Turns, then the turns between two rows, first turn first; the first pair answered:
turn Q_394:
[  0.6  -3.7 -18.3  -0.3  17.5  12.8  15.7  -5.7  -5.3   9.3   6.3  -9.0
 -11.5  -8.8   9.2   7.6  -5.3  -3.8 -10.6  -4.6 -15.6   1.4  -1.5 -25.1
   0.0  -7.1   4.1 -13.6  28.8  30.9   3.1] => [ -4.5  -8.1 -11.1  -8.3  17.1  14.7  20.1 -10.2  -6.2  11.8  -4.5   1.5
  -3.3 -11.3  12.9   8.0  -4.5 -12.0 -20.7   7.2 -12.5  -4.8  -3.3 -25.4
 -11.8 -16.7  -3.5 -10.8  22.5  17.8  -1.4]
[-11.9   6.0  -8.2  20.3  33.0  23.3  -4.0 -19.4   7.4   0.4   7.6  -9.9
 -24.0   8.4   2.4 -26.4  -7.4  10.3 -15.4 -18.8   0.6 -10.2   7.6 -19.1
  -6.5 -10.9  -5.7  12.7  37.1  33.6 -20.3] => [-16.3  -3.3   1.1   9.0  34.7  26.1   0.0 -25.8   7.6   5.5  -5.1   3.8
 -13.7   4.1   7.4 -25.4  -7.4   1.3 -27.1  -5.4   2.8 -17.7   4.1 -20.5
 -20.1 -24.6 -13.6  14.6  28.8  18.9 -28.0]
[ -9.6 -19.7   7.7 -19.8   6.1   6.0   9.5  20.1   6.2   9.5 -13.6  16.6
   5.8   5.9   2.5   4.8  -8.6  -4.2 -12.5   3.4  -3.8  -5.4   6.2  -0.3
  -6.3 -17.3   0.5 -10.8 -25.8  -3.4 -10.8] => [ -4.0   5.7   0.3  14.8  -5.9  -9.2  23.0  26.2   2.7  -6.7 -14.0  10.4
  -3.7  14.3   4.3  -5.9   1.5  -3.6 -13.6  10.6   0.4   8.3  25.8   4.6
   0.2   4.3   3.8  -9.0 -12.0   0.4  14.1]
turn Q_623:
[  7.7  14.8  -8.8   6.8  -4.8  14.7   1.4   0.0   3.6 -15.5  10.9 -12.7
  -3.0  -3.3  -7.7   0.7   6.6  -1.7   5.5  -0.9  -1.1   7.7  -3.6   1.3
   4.8   5.7  -1.4   3.0   3.8  -6.6   8.2] => [ 2.3 18.2 -9.0 13.6 -1.4  5.8  9.2  4.0  0.8 -9.3  3.6 -1.1 -6.6  3.0
 -7.8 -9.5  9.2  1.3 -3.1  4.3 -1.5  7.2  6.4 -4.3  1.1  2.2 -0.8 -2.5
 10.9  2.4 14.5]
[-17.8 -16.3  23.3 -20.4 -11.1 -17.3 -11.1   7.0  -1.2   7.8  -7.4   9.1
   3.1 -21.5  13.0  18.1 -15.9   3.4   1.7  -3.6  24.0   6.2   6.5  20.9
 -22.4  -9.0   1.8 -10.2 -28.2  -3.8 -13.6] => [-13.9 -10.3  27.0 -12.6  -8.9 -24.6  -6.3  -8.9  -5.7   1.1  -7.9   5.5
   5.7 -29.1  14.6  12.5  -6.0  -0.7  -1.7   6.7  27.1  10.5   2.1  20.0
 -28.0  -7.3  -7.9   1.0 -18.3 -13.3  -8.2]
[ -6.3  -8.7  -1.1  23.0 -11.0  -2.9  -2.9  -1.9   1.0 -16.9  -7.2   6.6
 -12.9  -0.2   6.3 -12.2   5.4  -7.7   7.4 -18.9  -3.5  -0.2  19.4 -12.5
  -1.7  -7.8   0.1  -1.9   7.1  -6.4  17.9] => [ -6.1 -15.3  -3.2  16.5 -14.9   2.8  -8.4   5.9   3.3 -15.2  -4.3   5.1
 -14.0   2.7   6.3  -5.7  -2.2  -5.7  13.7 -27.0  -4.4  -2.2  18.0  -9.7
   2.5  -7.6   5.5  -4.8  -0.5  -4.1  12.5]
[-11.4   6.4  -2.7  -0.5   1.0  -4.8  -2.2  -8.9   7.3   1.7  13.9  -7.3
  -0.4  -3.8  -3.0  -5.0  -6.7   2.3   7.1  -9.1   1.9   9.6 -16.5  10.1
   7.1  14.3  11.7   7.8  -2.6  13.2   9.7] => [-12.0  10.2  -0.8   4.1   3.1  -9.2   2.6 -12.7   5.2   1.2   7.9  -2.4
   0.4  -3.5  -3.4 -12.3  -2.5   0.6   1.2  -3.2   3.0  10.4 -13.2   7.6
   2.2  13.8   8.2   9.6   4.0  14.7  13.3]
turn Q_479:
[ -3.6   5.5  -2.2 -16.7   0.5 -19.8  -8.0  -4.8   9.5   6.1 -17.9  -4.9
  10.2   0.1  -9.1  -1.0 -13.1  -4.6   2.0 -18.1   7.5   1.9  -3.3 -16.9
  -6.2   6.9  -7.4 -24.5 -29.5 -20.5  -8.1] => [ -1.5   9.2  -7.4  -9.5   1.4 -22.2 -11.0   0.0   9.5   5.5  -8.9 -12.6
   3.5   2.4 -13.1  -3.3 -13.2   3.2   7.2 -28.7   6.0   6.7  -1.0 -18.2
   2.6  14.0  -0.7 -27.7 -22.7  -7.2  -4.8]
[-12.3  21.3  -2.2  11.3 -15.2   8.0  41.5  11.1  -0.6  -4.0  -7.1  -1.5
  18.3   7.8  -9.5   6.9   6.1   9.2   5.8  19.6  -1.0  -3.3  12.9  -1.4
  11.4 -13.3  -2.2  -7.4   2.7  -0.1   6.9] => [-11.2  12.7   0.2  -0.9 -18.4  19.1  34.5  10.3   3.8  -5.4  -6.7  -5.6
  21.3   3.7  -6.1  18.8  -0.2   4.6  11.2  17.1  -2.4  -8.7   4.9   4.5
  11.8 -16.4  -4.2  -4.6  -9.6 -13.8  -2.6]
[-31.2   4.1  26.3 -11.9   3.3  -6.6   1.9 -26.0  -8.3  17.8   7.3 -26.5
  12.1  -6.3  15.1   7.6  -1.4  -3.0  -7.7 -14.5  -1.4 -10.5  -3.6   0.0
 -15.3  -6.4 -17.9  30.6 -11.0  -0.1 -30.9] => [-27.2   8.0  17.4  -5.5   5.4  -9.3  -5.4 -17.8  -9.7  16.7  22.3 -38.0
   3.1  -1.6   9.9   6.5  -3.7   8.0   5.9 -32.1  -3.0  -3.2  -2.4  -0.3
  -1.3   5.6  -8.4  25.4  -1.9  18.8 -27.6]
[  3.6   3.5  -1.4  -8.7  20.9  10.2  -1.2 -17.5  -2.2  23.5  -6.0  30.1
   1.9  -0.3 -16.7 -14.5  13.8   6.3  -7.0  -0.3  -3.6  -9.4 -20.5 -37.7
 -17.4 -38.4   0.0   6.3  36.2  30.2 -15.0] => [  5.7  -8.6   1.9 -26.2  18.7  24.9  -9.2 -19.5   4.0  22.0  -4.2  24.0
   8.4  -5.7 -14.7   1.1   5.9  -0.9  -1.6  -3.1  -4.3 -15.2 -32.8 -31.1
 -17.5 -42.7  -2.3  11.0  18.9  13.8 -27.8]
Then:
Between the rows of a pair lie two turns.
[  5.7  -2.4   6.6  -5.2  -3.3   2.7  -6.5 -15.2  -1.0 -18.4   7.0 -18.0
   7.5  -8.9   3.0   8.2   2.9 -12.2   8.5  10.6   1.3   0.8 -10.5  12.7
  -1.0   5.3  -8.2  19.3  -5.3 -23.9  -0.9] => [  9.3  10.8  -1.8  12.2  -2.1  -7.8  -3.4  -9.1  -3.6 -20.1  14.9 -23.3
  -1.8  -1.6  -0.3  -2.6   6.3  -3.2  12.3   3.6   0.2   8.6  -1.7  10.6
   6.2  18.2  -1.0  16.4  10.9  -4.1  11.9] : Q_394 Q_479
[-10.3   0.8   0.7  18.5  11.7 -28.7  -5.8   6.5 -13.6  -1.5   5.3   5.1
   7.8   7.7   1.7 -22.7   1.4  10.0 -12.4  -2.8   1.4  18.6   5.2  12.1
  -2.6  14.9  -7.4  -4.4  10.0  16.4  -4.5] => [-19.5 -16.3   5.0  -6.6   4.7 -12.8  -6.1  17.4  -8.9   6.7  -6.6  20.8
  17.9  12.3   6.1  -8.3 -11.8   2.7 -16.8   0.9  -1.8   2.5   2.7  15.0
 -10.0  -1.6  -6.0 -10.7 -16.6   0.2 -21.3] : Q_479 Q_623
[  8.8  -9.7  -0.5 -12.5  -0.2  23.0  -1.9 -14.7   7.2   8.7   3.1  -8.1
   1.6   0.4  -9.5   5.0   0.1  -0.5  15.5 -31.3  -6.0  -5.5 -27.3 -14.5
  11.4  -9.6   1.4  11.0   8.5   6.2 -16.7] => [ -6.0  -2.4   5.5  -5.2 -11.9  12.8  23.9   1.2   5.7  15.3 -28.5  25.6
   6.1  15.6  -0.8  -3.9   1.3  -9.8 -14.4  -5.3  -3.7 -12.9  -2.4 -16.1
  -6.5 -21.6  -0.5  -1.3  -1.2  -2.5  -8.7] : Q_394 Q_623
[ 10.8  -1.5  -4.8 -18.9   1.2   5.9  16.4  -3.6   0.4   0.5 -14.4  23.9
   8.9   4.8 -12.3   9.9  10.2   5.4 -16.9  10.7   1.6   5.9  -3.1   2.8
 -19.3   2.5 -10.9   0.9  -7.2 -12.6  -5.9] => [ 16.2  -3.7 -15.6 -20.7   6.6  12.5   0.1   3.9   2.4   4.1   6.7   5.3
  -1.4   5.3 -19.9  15.3   5.0  20.3   4.7 -17.2  -3.4   8.9 -10.2   0.2
  -0.5  11.8   2.2  -5.2  -0.7  11.2  -9.8] : Q_394 Q_394
[  0.9  12.6  -4.6  12.5   7.0 -13.2   5.6   1.5 -10.4  -8.3   5.8 -12.6
  -3.5   0.5  -4.9 -16.3  -3.0  13.3   8.5  -5.9   5.8  11.6  -3.4 -10.8
   2.9  16.7  -3.3   4.0  12.4  11.0   4.7] => [ -8.1 -11.9   0.8 -20.1  12.9   0.3  -0.4   4.3  -6.2   9.1  -2.6   3.6
   7.4  -1.5  -2.1  -4.8 -16.5  10.7   2.7  -8.5   1.6  -6.5 -14.1 -13.8
  -7.2  -6.3  -3.3  -3.4  -6.1   4.4 -19.6] : Q_623 Q_394
[ -3.4  -0.7 -16.0   4.6 -11.6   5.0  11.9   8.5   6.4  -7.0  -2.8   6.1
 -13.4  10.5 -10.6  18.7   0.8  -3.4 -11.1  -7.1   4.1 -15.2  16.8   0.8
   8.1  -6.8   3.6   5.1 -18.1   2.9  11.5] => [  4.1   5.0 -18.7  12.0 -10.0   0.9   7.9   0.5   5.8 -15.0   7.1  -7.5
 -16.4   5.2 -11.8  18.4   5.0  -2.5  -2.7 -10.8   6.3  -7.8  12.7   3.5
  12.3   2.3   1.0  12.7  -9.5   3.3  15.7] : Q_623 Q_479
[  6.9  16.4   7.2  15.6  -7.5  17.0   2.2  -7.8  -8.6 -10.8 -12.9 -13.6
   2.4  -4.3   4.8  -1.3   6.8  -2.7  -5.4  13.1   0.7  -3.8 -12.3  -5.3
 -14.0   2.2 -20.4   9.5  -2.1  -9.1  -8.2] => [  6.3  23.7  -1.9  26.2  -4.2   8.9   4.7   5.2  -9.4  -2.7  -8.2  -9.5
  -7.6   6.4  -1.9 -13.0   7.7  10.5  -4.4   3.5  -3.6  -0.3  -1.5 -12.0
  -7.9   7.0  -7.4  -0.7  10.3  17.5   0.2] : Q_394 Q_623
[ -1.8  12.8   4.3  29.5   0.4 -32.3   6.0   1.6  -8.9 -15.0   7.8 -20.8
 -12.0  -0.6  16.7 -17.4   0.2  10.3  -2.2  -7.2  12.4  17.4  20.5  16.3
   3.8  30.3  -1.7  -4.5   4.6   8.6  14.2] => [-10.2  -6.6   6.7   7.9  26.4 -33.1  -3.2  -3.9 -10.9  13.1   8.2  -3.3
 -11.2  -4.6  10.9 -26.2  -5.5  22.5  -8.7 -17.9   7.4   6.7   9.2  -1.5
  -3.4   8.9   2.0 -14.1  17.3  34.9  -2.2] : Q_394 Q_479
[  5.9  -5.1   4.9 -10.8  17.9   3.9 -14.8 -17.4  -5.5  -7.7  17.7  -9.9
  -0.6 -24.6   7.9   3.6  -4.6  -0.7  20.7 -10.8  -8.5  -2.2  -9.9  -2.5
  -8.1  -7.5 -20.1   8.0  -1.2 -19.3 -22.3] => [ 11.8  17.4  -2.9  16.5   8.5  -9.3  -5.4 -11.7  -8.4 -21.7  21.6 -19.2
  -9.3 -17.6   6.5  -4.1   3.7   1.3  22.4  -7.5  -5.0  11.1   6.0   2.0
  -0.6  12.9 -16.1   9.8  10.7 -13.1  -0.2] : Q_394 Q_394
[ 22.4 -11.7  -9.7   1.1  10.6   9.0 -10.8 -11.3  -0.8   5.6   1.9  -0.1
   2.9  -0.1   9.4   4.6  19.2  -6.1  -2.0   8.3  12.6   7.6 -16.7 -23.1
  18.9   0.7 -16.5  18.6   7.7   6.0  -2.8] => [ 23.3  -5.2 -10.6   7.9   8.1   4.5  -6.6 -10.0  -1.9   0.9   1.9  -0.1
   2.0   2.7   9.9   2.4  22.1  -7.9  -2.9  10.1  14.2  11.6 -11.6 -20.8
  18.4   5.2 -16.9  17.9   9.6   5.9   2.5] : Q_394 Q_394
[ 15.4  10.5  -3.2  19.4   1.6  -8.7   0.1   6.2   4.6   6.2  -3.8  23.0
  -6.8   8.1   5.2 -25.3  23.4  -5.3  -8.8  -2.0 -10.7 -18.2  -6.3 -14.6
 -20.3  -8.3   6.3   3.4  13.5  13.7  12.5] => [ 12.9  -4.1   0.3   1.4   8.9   0.4  -7.9   2.5   5.4  15.8  -3.1  24.9
  -2.0   2.9   4.2 -19.4  18.1  -4.1  -7.2  -9.8 -13.9 -25.0 -17.9 -17.8
 -22.1 -19.5   6.6   1.7   6.5  12.4  -1.2] : Q_394 Q_394
[ 18.8   9.8 -21.6  -9.3  -1.0  13.5   5.1  10.4   5.0  20.6   6.2  13.8
  -9.3  16.9 -15.1  14.2   8.0  14.4   1.9  -1.1 -20.6  -3.7 -18.1 -12.8
   2.6 -13.7  23.8  -4.5  28.6  13.8  -1.1] => [ 24.3  18.5 -20.4   3.6   3.0   5.0   7.4  -5.0   0.9  10.7  10.5   4.4
 -10.8   9.5 -13.4   6.7  18.0  11.1   1.0   6.5 -16.7   6.1 -19.4 -11.1
   0.6  -6.1  14.2   5.9  42.0   9.8   7.8] : Q_623 Q_479
[ 12.3  13.0   0.0 -10.6 -18.7  37.9   9.4  -9.4  12.4 -18.0  22.4 -27.4
  -1.7  -7.7   4.0  22.9 -14.9  -6.9  38.0 -16.9   0.7   8.4 -20.3  30.4
  -0.7  19.2   7.8   3.5 -19.3 -24.9 -11.2] => [ -1.0  39.2   5.7  28.4  -8.4  -3.3  51.1 -18.2  -2.4  -8.5 -10.3  14.0
  -4.1   1.7   3.5 -25.0  13.6  -7.6  -8.5  23.6   9.0  14.7  13.9   9.8
 -27.6  10.6  -3.0  -1.7  19.6  -8.9  21.0] : Q_479 Q_479
[  0.4 -12.0  10.2 -12.3  -6.1 -16.8 -19.6   6.3   5.0  -2.6   2.9  -6.7
   3.5 -16.3  20.8  16.9 -13.0  13.6   6.4 -23.0  11.3 -19.1   1.6  29.5
  -7.9  17.1  -0.4  -5.7 -31.3  -1.1  -7.7] => [ -5.6 -18.3  13.5 -17.5   6.4 -22.5 -17.5   5.0   2.8  11.6  -2.4   7.2
   4.7 -17.2  18.0   6.3 -12.1  20.3  -2.9 -23.2   9.9 -23.8   1.9  18.5
 -16.0   7.5   0.5 -11.8 -23.3  11.9 -11.0] : Q_479 Q_394
[ -3.5   7.0  -2.3  14.8   5.7  14.6   5.4 -15.8 -10.9  -8.9  -1.3  -2.2
  -3.3  -3.5 -15.2 -12.5  11.5  18.2   6.9  24.1   2.3  12.3 -12.0  -9.2
   3.5  13.5 -12.0  22.2   9.7  -2.5  10.6] => [ -2.0  -0.9  -2.8   3.4   2.9  26.0  -3.8 -13.8  -8.6 -10.1   3.9 -10.5
  -1.5  -6.5 -13.9   0.0   5.4  15.8  16.8  17.1   0.2   8.6 -19.6  -4.0
   7.0  14.3 -12.0  23.8  -1.3 -10.2   1.5] : Q_479 Q_479
[  2.0   5.9   4.4  -7.3  -6.6  -1.9 -16.6  19.3 -16.4 -22.1   4.3 -17.1
   3.9 -10.7  10.7   8.7  -6.7  17.6  19.4 -19.9   0.0  -5.8  10.3  51.5
  10.2  20.2  19.0  11.3 -19.7  -4.9  16.9] => [ -1.3   6.2  21.7  -6.8   7.4 -15.6  -3.3 -14.0 -23.8 -20.8 -17.2   0.6
  17.0 -27.4  12.8  -8.8  12.4   3.9  -8.3  15.1   8.4  -6.8   3.9  43.2
 -18.1   2.2  -3.8  26.2  -7.1 -22.4  18.7] : Q_394 Q_623
[-10.1   0.8   6.2  -3.0  -9.3  -7.5  12.9 -14.1 -14.9   3.0 -19.4  21.9
  16.4  -6.8   2.9 -11.7  12.2 -15.1 -19.2   7.9  -1.8   0.8  -1.6   1.6
 -29.7 -15.2  -9.9  -9.7 -12.1 -31.8  21.2] => [ -9.8 -11.7  -8.1 -20.9 -15.2  12.8  -8.0  19.9  -6.2  11.7   0.1   9.2
   4.9   6.0  -2.7   9.7 -14.2   3.1   7.5 -31.2 -12.8  -6.7  -3.9   6.8
  -3.5  -7.2  17.3 -30.4 -29.2  -8.8   7.3] : Q_623 Q_479
[  8.5   7.1  -7.6  -3.3 -20.2  15.8   8.3  19.6   3.5  -2.4  -6.0   9.1
  -4.6  15.8  -5.3  11.4  -5.6  -4.6   8.3   1.9  -4.4  -2.6   8.3  -0.3
   6.6   2.8   7.4  -8.7 -10.9  -0.7   5.1] => [  7.2   1.4  -7.3 -10.6 -15.2  17.6   3.7  19.8   3.4   3.3  -2.5  10.4
  -5.0  15.0  -6.7  11.6  -8.7  -0.3   9.4  -4.6  -7.5  -6.6   4.0  -4.7
   5.0  -1.7  10.7 -11.8  -9.7   6.3  -0.2] : Q_479 Q_394
[-19.7 -16.4   3.8  -1.9   1.0  -4.0  -6.1  -2.3  14.8 -15.8  15.0 -41.1
   9.8 -14.7  20.7  -3.9 -12.1  -6.1   8.4 -26.4   2.2   9.1 -12.0  17.5
  -1.5   4.7  10.2  -1.8 -18.6  -8.1 -10.2] => [-22.5  -1.0  -2.3  20.9   6.4 -23.7   4.2   5.3   9.5 -10.2  15.4 -33.0
   0.6  -5.1  17.1 -25.0  -4.3   5.0   3.5 -28.8   2.7  16.8   4.0   8.0
   2.2  11.6  16.3 -10.3   3.1  18.6   7.0] : Q_479 Q_623
[ -3.5   8.2  -7.0   8.1  -4.4   3.0   7.6  22.4   9.9  18.1 -16.6  23.3
   8.1  29.1   4.9  13.3  -6.2  -7.6  -6.0  -7.8   0.4 -11.6  28.2 -18.9
   1.9  -4.7   2.2 -14.6  -4.8   1.5 -11.3] => [  0.1  13.1  -9.7  14.7 -11.2   3.1   8.4  24.9  11.2   9.4 -15.4  16.5
   7.0  31.0   6.0  15.1  -5.1 -10.1  -2.3  -5.7   1.1  -8.5  31.5 -13.8
   5.1   3.2   0.6 -10.9  -6.2  -4.7  -5.1] : Q_479 Q_394
